The same turns and mirrors carry the whole set onto itself and the rows of a family onto each other. Which other rows belong to the same family as each row named below? List them in the order they appear above.
These 32 rows form 4 families of 8 rows each.
Gom: [ 10.4 -30.7  -3.2  -8.2 -24.7   5.5  -7.8 -11.6  -8.3   1.4  -3.3 -31.7
   6.5  -5.5  16.1  12.3  -1.6  11.6   4.7  -5.1  -3.5 -22.4  -6.6  -1.3
  10.4  16.0 -11.0 -11.5 -13.1  -2.3  19.5 -19.9   1.7 -19.2  16.5 -27.9
   4.4   2.7  -2.3   4.0  39.6]
Lov: [ -9.9  -7.7   2.3  18.1 -49.4  -7.7   0.2 -14.2 -10.1  23.4   7.0  -0.6
   5.0 -11.5  -7.2  -5.4 -15.6  44.5   6.1  -4.1  -2.8 -51.5  10.8   9.2
  -6.5  14.4 -24.5 -19.5 -21.7  -5.7   5.4  -4.0 -13.0 -29.9  -5.3 -19.1
 -33.6 -19.4   5.1  -0.2   1.3]
riri: [  5.3   0.9   9.8 -28.7  -3.8  10.7 -14.7  -4.1  -9.0 -16.6  -9.6 -11.1
 -20.0   6.0   0.2  12.3  17.0   9.2 -31.1  -5.0  10.7  -4.2 -12.1 -23.1
  19.8   9.7   1.8 -24.7  -0.2   8.9  20.2  -4.6   9.9  35.4  23.8  -1.8
  -4.4  -4.5 -11.5   3.5   5.8]
Mulud: [  2.5  -5.5   8.9 -22.0  -2.9  21.9 -10.9   3.7 -13.9 -16.3   4.5  -3.6
 -14.9 -18.8  13.3 -14.8  -2.8  50.7 -39.6 -14.4   1.5 -33.2   7.8  -5.1
 -24.9  15.5 -18.0 -20.0  -5.4 -10.7  20.3  -1.8   2.5 -15.4   0.9  -7.6
 -20.5 -17.8   1.3 -15.1  14.4]
sona: [  7.4 -24.3   0.4  -5.1 -24.3   7.7  -0.4 -10.9  -0.3   9.0 -10.6 -31.7
  13.7  -3.4   6.1  19.4  -6.6   6.1   8.9  -9.9  -7.1 -20.6 -12.3  -3.9
   9.6  20.7 -10.6 -24.0  -6.7  -3.0  14.6 -17.0  -0.3 -19.2  18.3 -19.6
   9.4   1.3   5.6   2.7  32.8]
doza: [ -4.3  -5.6   5.1  22.2 -46.3  -6.0   6.9 -11.0  -1.1  21.8   8.1   1.5
   7.0 -14.9 -15.5  -8.8 -18.1  44.9   5.4  -6.2   6.4 -55.2   2.9   4.7
  -9.7  13.5 -25.9 -21.4 -22.7  -6.5  11.6   0.9 -12.7 -21.6  -2.8 -18.4
 -32.2 -21.7   8.9  -5.4  -1.1]
miz: [-15.6  24.0  16.4  -1.7 -30.0  -4.4  -5.9  -6.8 -10.9   5.1  -0.4  18.2
 -21.7  -1.4 -23.2  -5.4   3.2  42.5 -30.0  -4.0  12.7 -33.9   6.3 -12.5
   4.1   7.8 -11.7 -33.7  -9.3   4.8   7.0  10.4  -4.1  24.6   3.5   7.5
 -43.9 -28.0  -3.8  -0.1 -33.6]
vadaz: [-11.2  24.1  17.6   2.1 -28.2   1.3 -17.4  -9.1 -17.5  -1.8  -3.0  17.9
 -21.5  -7.3 -20.9 -11.0   8.0  38.3 -29.7  -0.8  12.3 -29.7   3.9 -14.8
  12.9   5.5 -16.6 -34.5  -7.8  11.9   7.3   7.8   0.4  23.7   2.8   6.3
 -39.7 -32.7 -10.3   0.1 -30.4]
nesos: [ -8.0 -10.5   4.6  10.7 -56.6 -18.7  -2.7 -25.9  -1.9  16.2 -10.4  -6.5
   0.4   8.0 -25.9  16.9   7.4  -1.3   5.7   2.3   5.7 -23.0  -8.8 -14.7
  34.3  10.4  -5.4 -28.2 -20.8  12.3   1.0 -11.2 -10.6  20.3   7.4 -12.4
 -20.8  -7.2  -4.1  18.8  -1.6]
nabeb: [-15.0   0.4   9.5  11.2 -49.2 -23.6  -5.4 -20.3  -4.2  17.2  -7.3  -6.5
   7.2   9.2 -29.7   7.1  -1.3   4.6  11.1  12.8   8.0 -30.7  -3.8 -12.5
  32.4   9.0 -10.6 -36.1 -16.4   6.6  -0.2  -7.8 -10.2  24.8  16.3 -16.5
 -21.0  -8.9  -8.7  19.6  -4.6]
Robi: [-16.5 -27.1  -2.5   5.5 -62.0  15.7 -17.5 -19.9  10.0  -7.6  17.9   2.0
 -26.9 -16.4  -5.5  -4.2   5.0  17.9   1.8   0.5  19.1 -10.5  17.6 -17.6
  -5.8  17.7  -7.3 -28.4 -10.0  -8.1  13.5 -15.3  13.1  -2.8   5.0  -6.4
 -27.0 -16.3 -13.8   5.8  16.2]
kani: [-14.0  19.5   9.1  -0.5 -24.8  -5.5 -13.4  -5.8 -15.1  -4.0   3.9  18.0
 -29.7  -3.1 -15.2 -13.8   2.9  46.8 -32.6   4.4  24.5 -33.7  11.2  -9.7
   6.9   5.1 -14.2 -26.2 -17.0   2.0   8.9   4.5   0.7  23.5  -3.4  -0.6
 -43.1 -26.3  -8.2  -0.9 -26.3]
Memor: [ 10.1  22.4  13.5  -4.8   0.6 -19.6   2.4   3.7 -23.1  14.5 -16.6 -20.0
   7.0   9.3  -8.3   5.8  -1.6  31.1 -21.8  -4.5  -8.8 -47.5 -17.9   2.6
  21.6   3.7 -23.2 -12.8  -9.1   6.3   3.7   8.9 -10.6   0.6   1.7 -23.9
  -0.5 -11.4   9.3   8.4  -8.3]
Nipif: [-12.2  19.3  17.5  -2.7 -28.9  -3.6  -6.0  -3.6 -14.5  -5.4  -0.5  15.9
 -18.7  -4.6 -21.5 -13.6   2.7  42.9 -35.0  -1.2  18.3 -29.3   6.3  -8.2
  11.2  12.7 -14.8 -32.3  -9.2  10.2   9.9   6.2   3.9  30.1  -1.3   6.0
 -42.7 -29.1   1.4   0.1 -28.4]
Dupib: [  6.1 -31.0  -5.6 -11.7 -25.5   1.0   3.0  -9.4  -1.4   8.8  -1.7 -29.8
   5.2   0.6  14.5  16.4  -6.2  15.8   4.7  -7.9  -3.5 -26.5  -5.7   1.1
   2.0  19.9  -6.6 -11.5 -14.7  -9.3  18.0 -17.7  -2.8 -19.8  14.2 -26.1
   1.5   6.6   4.7   3.0  36.1]
dipu: [-16.8 -32.6  -2.8  -2.2 -52.7  14.9 -12.7 -23.7  -0.8  -8.4   8.3  11.3
 -27.3 -10.2  -5.7 -11.2  -3.1  23.7  -0.3  -3.4  18.1  -8.9  21.1 -18.9
  -5.7  22.1  -5.7 -30.6 -12.2 -11.1  17.1 -14.3  12.6   4.0  11.0  -0.8
 -33.2 -12.9 -18.1  -1.6  20.1]
vasa: [-20.8 -26.0  -1.8  -5.9 -58.5  14.5 -10.1 -26.0   3.4  -8.7  11.6  10.6
 -26.4 -12.7  -2.9  -7.9   5.8  24.6   0.1  -1.8  14.4  -4.0  18.4 -19.7
  -3.3  15.8  -2.4 -25.5  -6.6  -4.2  19.3 -25.9  11.9   8.1  12.2  -4.3
 -34.4 -11.9 -12.8  -1.6  12.9]
Fifu: [ -5.2   7.3   3.4 -23.9  -7.8   8.1 -18.1  -3.4  -8.8 -13.2  -7.3 -11.7
 -24.6   4.1   3.1   8.4  12.2   7.3 -20.3 -11.1  11.9  -2.9 -10.4 -23.3
  24.2   9.1   9.6 -38.3  -3.8   7.5  13.4 -14.2  10.9  32.3  21.3  -1.7
  -7.2  -6.0 -22.4   2.0   9.9]
gisig: [ 11.2  27.0  11.4  -3.8   2.0 -12.8   1.0   4.8 -15.7  13.7 -14.7 -25.4
  11.1   5.1  -2.6  15.8   0.7  30.1 -23.2  -3.3  -2.8 -47.6 -20.0   5.5
  21.1   4.1 -19.6 -19.5 -12.1  11.0   7.5   4.3 -12.6   0.5   6.3 -19.8
  -1.3 -12.5  15.0   3.2 -13.7]
vodis: [  7.1  -1.5   9.8 -25.2  -5.4   6.5 -14.3  -2.2 -19.3 -13.2 -16.0 -13.1
 -18.0   6.3   1.8  12.8  17.6   2.9 -25.6  -5.1  10.2  -6.7  -4.0 -15.1
  17.8   7.5   9.1 -31.5   6.8   4.3  14.2 -10.4   6.9  32.0  23.6  -2.1
  -1.1  -3.9 -12.0   3.8  10.6]
kig: [ -7.2  -0.2   4.0  12.0 -51.7 -20.1  -2.6 -20.1  -4.8  24.3  -8.0  -8.6
   0.5  10.9 -20.7  21.8   3.9   3.9  14.4   4.4   8.7 -23.3  -8.8  -8.9
  39.1  10.0  -4.4 -24.5 -16.3  13.2   4.6  -7.4  -4.0  20.5  16.7 -12.9
 -17.8  -7.7  -6.6  18.4  -6.8]
zuram: [  2.9   4.8   8.4 -20.3   3.3  21.6 -10.7   8.0 -17.6  -9.5   7.3  -5.6
 -15.5 -15.6  17.5 -10.6  -6.1  54.5 -31.6 -11.7   5.1 -33.2   8.6   1.3
 -18.6  14.2 -18.0 -16.6   0.0 -10.9  24.2   0.9   8.5 -16.6  11.7  -9.8
 -16.6 -18.3  -3.0 -15.6  10.0]
Lile: [  6.8 -25.6  -7.6  -5.9 -22.2   5.1  -6.3 -13.1  -1.1  10.4  -4.0 -30.7
   0.9  -1.5  12.9  17.5  -5.0  11.2  10.6  -5.4  -3.5 -27.4  -5.8  -5.2
   5.0  13.8  -9.1 -16.4 -14.2 -10.3  14.5 -19.2  -4.6 -25.4  17.5 -28.0
   6.5   3.0  -4.7   0.5  35.1]
Duti: [-16.3  -7.1   5.0  11.6 -48.0 -20.4   2.8 -21.3  -3.3  17.6 -11.9  -6.3
  -5.8  10.9 -22.9  20.8   1.2   3.7  13.9   1.9   6.5 -23.8  -8.0 -13.1
  37.9   5.4  -7.8 -34.7 -19.1   9.0   7.1 -14.0  -7.3  23.1  14.6 -17.0
 -26.5 -12.2  -2.3  19.8  -3.1]
zivef: [  9.0  21.9  12.7 -10.4  12.5 -14.3   3.9   1.8 -27.3  11.4 -22.7 -16.6
  11.1  10.0  -3.8  10.6  -7.1  34.2 -26.0  -5.5  -2.4 -44.6 -17.1   3.7
  21.8   8.9 -18.3 -20.8 -14.2   8.5  10.8   3.5 -12.8   8.2  11.2 -14.6
  -7.5  -9.2  11.1  -5.6 -10.3]
geno: [-11.1  -4.3   2.8  16.5 -48.8  -4.5   0.9 -15.6   0.7  20.2  13.6   1.2
   1.2 -12.3  -9.5  -5.7 -16.1  49.8   0.8  -3.4   1.0 -50.3   2.4   1.2
  -2.3  17.2 -31.6 -14.5 -27.9  -1.7  10.1   0.6  -9.1 -27.5  -4.7 -19.2
 -36.8 -22.0   6.7  -0.3  -3.7]
Kome: [ -1.3  -0.6   4.6 -28.9  -4.4   7.8 -20.5  -7.1 -15.2 -16.0 -14.0 -15.5
 -23.1   8.3   7.1  14.9  15.5   8.0 -30.5  -2.5  10.3   0.3  -2.8 -17.3
  25.2  12.7   1.1 -27.8  -0.5   6.4  13.5 -12.1  12.6  27.8  18.7  -2.1
  -4.5  -2.2 -13.8   7.5   8.3]
mir: [  9.1   0.2   5.8 -16.9  -2.0  23.3 -15.9   3.8 -13.9 -11.8   5.6  -7.7
  -9.9 -17.8  13.8 -15.1  -3.5  49.5 -37.7  -9.5   9.3 -31.8   7.8   0.5
 -20.5  20.2 -16.4 -14.6  -4.6  -9.0  18.0   2.1   6.9 -18.7   2.2  -3.3
  -9.9 -14.1  -1.3 -18.9   9.7]
rares: [ -2.3 -13.3   5.1  17.1 -43.0  -5.3   5.5 -14.4  -7.3  17.8   0.5  -3.9
   9.1  -9.5 -11.3  -3.9 -15.0  44.5  -4.6   4.8   4.4 -52.9  11.2   8.3
  -7.7  16.0 -35.3 -12.6 -20.0  -8.4  11.6   1.9 -11.4 -28.3  -3.4 -19.1
 -27.3 -18.0  18.8  -2.0  -3.9]
bef: [  9.2  -6.5   0.0 -17.6  -1.1  26.6  -7.9   2.6 -11.1 -11.1   1.4  -8.4
 -23.2 -16.7  21.0  -2.2  -1.5  48.4 -36.2 -18.9   9.4 -25.1   4.6  -3.1
 -17.1  17.0 -14.4 -16.8  -7.0  -5.8  24.1  -4.6  10.8 -22.0  -0.1  -3.2
 -14.2 -15.4   5.8 -19.4  12.5]
Dofiv: [-14.0 -28.5  -1.0  -5.0 -54.6  23.4 -17.2 -22.1   4.2  -8.6  12.1   8.1
 -24.0 -16.2   1.9   0.1   1.8  22.2  -2.4  -3.0  19.0  -9.4  17.0 -17.7
  -6.5  22.1   0.5 -33.6 -12.9  -5.1  21.5 -19.1   8.6   4.0  16.8   2.3
 -39.3 -13.6 -15.0  -5.7  15.2]
kup: [ 15.1  19.1  14.9  -4.6   4.2 -11.9  -2.7   8.2 -23.1  14.7 -14.3 -23.0
  10.0   4.9  -4.4  13.5  -3.6  29.3 -25.6  -6.9  -5.5 -51.9 -18.6   6.0
  17.7  10.3 -19.8 -18.9 -14.1   7.5   6.5  16.9 -13.3  -2.1   6.5 -17.4
  -5.0 -12.8   6.9   4.3  -5.3]

The rest of the family of vadaz: nesos, Memor, Dupib, vodis, zuram, geno, Dofiv
The rest of the family of Kome: doza, Nipif, dipu, gisig, Lile, Duti, mir
The rest of the family of kani: sona, nabeb, Robi, Fifu, zivef, rares, bef

The same turns and mirrors carry the whole set onto itself and the rows of a family onto each other. Which other rows belong to the same family as each row named below? List them in the order they appear above.
These 16 rows form 4 families of 4 rows each.
Kevum: [ -4.5  28.3  14.7   2.5   3.4 -27.5  23.5  12.3  11.2 -32.3 -16.3 -13.6
  12.2  23.2]
galu: [  5.1  20.3  -5.3  -4.1   6.5  -4.2  12.9   7.4  21.4 -25.8 -13.2 -14.6
 -21.7  33.6]
zurel: [-28.6 -29.1   9.2  -2.2  15.6   9.3  25.4   5.7  30.4  -7.2 -18.2 -23.7
   6.2  36.8]
nabup: [  9.2   8.8 -14.6  11.1   7.3  14.1  43.2   5.2  33.7 -11.8 -17.7 -15.3
   9.2  14.6]
resog: [-34.1 -10.4   8.6  10.9  13.3  -8.0  52.0   8.0  12.1  -1.4 -22.2 -29.0
  13.1  35.7]
fili: [ -4.6  28.3  25.5  -6.7  -0.6 -20.4  19.2   8.0   4.0 -24.5 -10.4 -19.9
  -6.7  30.9]
getom: [ -1.9 -17.2  12.8 -13.4   6.6   2.5   2.9  -4.5  -6.6 -13.1  -2.0 -26.5
  23.0   4.1]
Fak: [-35.7 -18.4   8.9  24.3  11.8  -6.8  21.9   9.2   5.6   7.2 -12.7 -25.8
   1.7   8.2]
Rop: [  6.1  -1.2 -28.6   4.4  14.2   1.7  28.7  -2.6  -8.8  -8.6  -9.9 -26.9
  11.3   5.2]
rumib: [-29.7  -7.0  11.4  11.8  13.1 -17.3  43.0  11.4  17.8 -15.3 -23.7 -20.9
  31.5  26.7]
napud: [-10.5  17.8  10.0  16.7   3.1 -17.7   3.8  10.0  -1.7  -9.3  -6.7 -18.7
 -18.3   5.1]
vudun: [ -7.0 -26.4  21.5 -15.7   4.5  10.0   8.1 -11.1   4.0 -11.4   1.2 -23.2
  16.5  24.1]
bobuz: [ 10.6   6.7 -28.8   4.5   9.9   5.4  34.3  -8.5  -1.0  -9.8  -6.3 -20.8
  -4.6  25.5]
duba: [-21.0   6.2 -19.8   5.3  13.2   4.5  48.5   4.4  11.8   6.9  -0.4 -25.9
 -11.3  19.7]
buse: [-18.4   2.2  31.0 -21.4   1.4   1.1   7.9   3.6  10.4  -6.6  12.3 -22.5
  -5.2  16.0]
Pifid: [  3.8  -5.5  27.3  -9.3  -0.5  15.7  16.2   3.5  34.7 -18.0  -9.8 -13.6
  20.2  12.8]

The rest of the family of Pifid: nabup, Fak, napud
The rest of the family of vudun: resog, fili, bobuz
The rest of the family of zurel: galu, duba, buse

The same turns and mirrors carry the whole set onto itself and the rows of a family onto each other. Which other rows belong to the same family as each row named below? List them in the order they appear above.
These 32 rows form 4 families of 8 rows each.
Lam: [ -6.3  -2.0  15.9   8.7 -11.7  -5.3  10.5  24.4  13.9 -16.4   0.7   6.3
  -4.8   0.0 -13.1  -1.3 -12.5 -22.0]
Goru: [ 14.0  -4.7  20.9   3.4 -13.4   0.5  14.2   9.2  15.2  -0.6 -15.6  16.3
 -29.5   1.6  19.1 -12.1 -20.7 -12.3]
Vulu: [  4.1 -26.6   2.3 -12.4  15.7   8.7  -7.9   4.3  22.3   1.6  -2.8 -27.6
  21.2  -1.6   8.4  13.0 -20.8  -4.5]
Dis: [ 18.6 -14.4  12.4  11.5 -24.8   3.2   8.8  -1.8   5.1  -5.7 -30.1  13.1
 -18.9  14.9  16.9  -8.9  -4.2 -15.3]
Vug: [  8.5 -19.0   1.2  -1.1  21.9  13.8 -11.9   0.6   0.8  -1.6  -0.8 -28.7
  26.3  14.0  10.5   2.5 -22.7  11.3]
lolat: [ 21.8 -17.3   8.8  11.3 -13.6   6.5  22.5  15.4  -1.2 -13.0 -16.8   1.6
 -18.5   5.0  16.4 -14.8 -16.7 -17.3]
dazen: [ 14.2   6.7 -20.9   9.4   3.9  -4.4 -14.2  -6.2 -15.7   5.4  -0.6  19.4
  13.1  32.7   1.9   1.6  -1.7  -1.5]
fime: [ 26.4  -4.0  16.9  15.1 -20.8  10.8   4.3   1.9  11.9  -5.8 -17.1  -2.8
 -17.6  10.9   9.8 -17.8  -5.1 -14.7]
bime: [ -2.1 -15.3 -21.4   7.9   1.5   1.2 -24.7  -8.2   3.1  11.1  -5.2  -9.7
  23.2   9.6  10.7 -18.4 -13.3   1.0]
Lor: [  5.7   1.8  22.7  -4.4   1.0   3.8   7.9  12.8  23.1 -19.7  -3.6  14.0
 -19.8  -2.2 -14.9   0.7 -14.2 -12.1]
fimo: [  5.0   3.0  30.6   3.5 -11.7  -2.4   0.6  17.8  12.8 -23.3  -2.0   6.9
  -5.8   9.8 -12.7   9.3   3.4 -13.1]
dev: [ -0.3  -9.2   6.8   3.6   1.4  -0.4  17.2   0.1 -15.9  12.1 -13.9   4.0
 -36.1 -10.8  16.9  -4.9 -19.7   5.4]
tepim: [  6.0  -2.8 -13.2   9.3   1.9  -0.7 -35.6   2.5  -1.7  12.1  -1.4  22.4
  13.9  33.6  14.8   0.3 -12.0  -0.7]
bosu: [ 22.1  -4.3 -20.2  12.7 -10.6  -2.0 -24.9   6.2  -5.5  12.9 -15.5  20.2
   1.4  31.1   4.4   8.8  -5.1  -2.2]
koso: [ 28.4   1.0  12.6   2.6   6.2   3.2 -13.6  28.7  -0.8  -1.0   0.8  -3.3
  11.7  31.5   5.7  31.5 -14.6   5.9]
zudus: [ 11.8 -22.6   3.4  -8.7  15.1  -2.1  -6.1  11.2  10.0   5.5   8.2 -35.2
  19.9   0.1   0.8  16.4 -17.7   6.5]
Nimo: [  6.3 -28.1 -31.1   1.7  -0.1  -7.2 -17.3 -12.2   3.8  17.7 -11.7 -11.9
   8.6  -2.2  -0.5  -6.8  -8.6   1.4]
zuk: [-11.1  -0.3   9.3  -3.3  15.8   0.9  10.3   3.9  -8.6  -9.8  -1.5   2.8
 -26.5 -16.8 -16.9   4.5 -12.8   5.8]
vof: [-19.4 -19.7  12.0   4.9  12.7  -8.1   3.1  15.1  -7.5  -1.8   6.5  16.4
 -17.5 -15.1 -16.2  14.0 -11.5   1.0]
Duva: [ 14.0 -25.8   9.2  -0.3  18.6   3.8   2.7  -2.3  17.7  12.5   1.1 -18.3
  31.0   7.8  11.8  12.2 -20.8   6.6]
Laset: [ 12.5 -22.4 -19.9   5.5   9.0   1.2 -11.4 -19.6  12.3   8.1  -6.0   1.2
  24.4   3.2  -2.9 -14.4  -0.1   2.3]
zaren: [  1.6 -34.8   2.5   2.2   1.0  -7.0  10.1 -16.9 -17.5   9.6 -17.8  -3.1
 -27.3  -6.7  16.9   2.3 -10.0   2.9]
zun: [ 14.8  -9.8   9.1   0.9  20.8  11.0 -20.5  12.0  -2.5  -3.2   1.7   4.3
  17.3  37.6  13.4  20.8 -23.2   9.4]
gub: [  1.8 -18.3 -29.5  -0.8   4.0   5.6 -26.5 -13.7   6.0   7.9 -16.3   3.2
  11.5  -4.5  -1.6  -6.4  -1.1  -3.1]
mafez: [ 15.8   3.0   7.8   7.7  13.7   0.1  -0.4  10.4  -7.6  11.3   3.5   2.5
  19.0  37.1  15.6  27.5 -22.7   6.5]
sosi: [  8.5 -35.0   3.4   7.8   9.5   2.8  15.6   4.8 -22.2   2.5 -12.2  12.6
 -29.3 -10.1  12.8   0.9 -11.1   5.7]
mimer: [ 12.7 -29.2  10.4  11.8   5.6   8.7   7.1 -13.1 -14.5  12.6 -22.1  -3.9
 -32.2  -3.3  16.0   1.9 -16.3   8.7]
Gepad: [ 15.2   8.2 -16.6   4.8   0.4   4.6 -26.2   7.8 -18.7   5.6  -9.9  21.8
  -1.2  26.2  13.1  10.9   0.8   1.3]
Mabut: [-16.4 -15.7  18.9  -7.0  11.4 -11.4   3.9   1.3 -10.0  -8.1   9.2  -8.1
 -14.0  -9.6 -13.7  20.9  -1.6   6.8]
zeved: [-15.9 -14.4  15.6   0.7  18.2  -5.5  -2.7  -2.5 -11.0   4.4   8.8   0.9
 -26.6  -3.7 -15.2  23.7 -14.1   5.6]
mif: [ -2.1   7.6  23.7   6.0  -9.2  -6.2  -6.8  12.8  14.8 -15.6  12.9   2.4
 -11.1   8.3 -19.6   2.5  -5.1 -17.9]
melo: [ 18.2  -0.5  14.2  -6.1  11.6   4.7  -6.1  24.9  -1.8   0.8   4.0  -7.1
   9.0  29.0  26.5  31.1 -20.2  -2.0]

The rest of the family of zuk: Goru, Vug, bime, Lor, dev, tepim, zun
The rest of the family of zeved: Vulu, fime, gub, mimer, Gepad, mif, melo
The rest of the family of mafez: Lam, lolat, dazen, vof, Duva, Laset, sosi

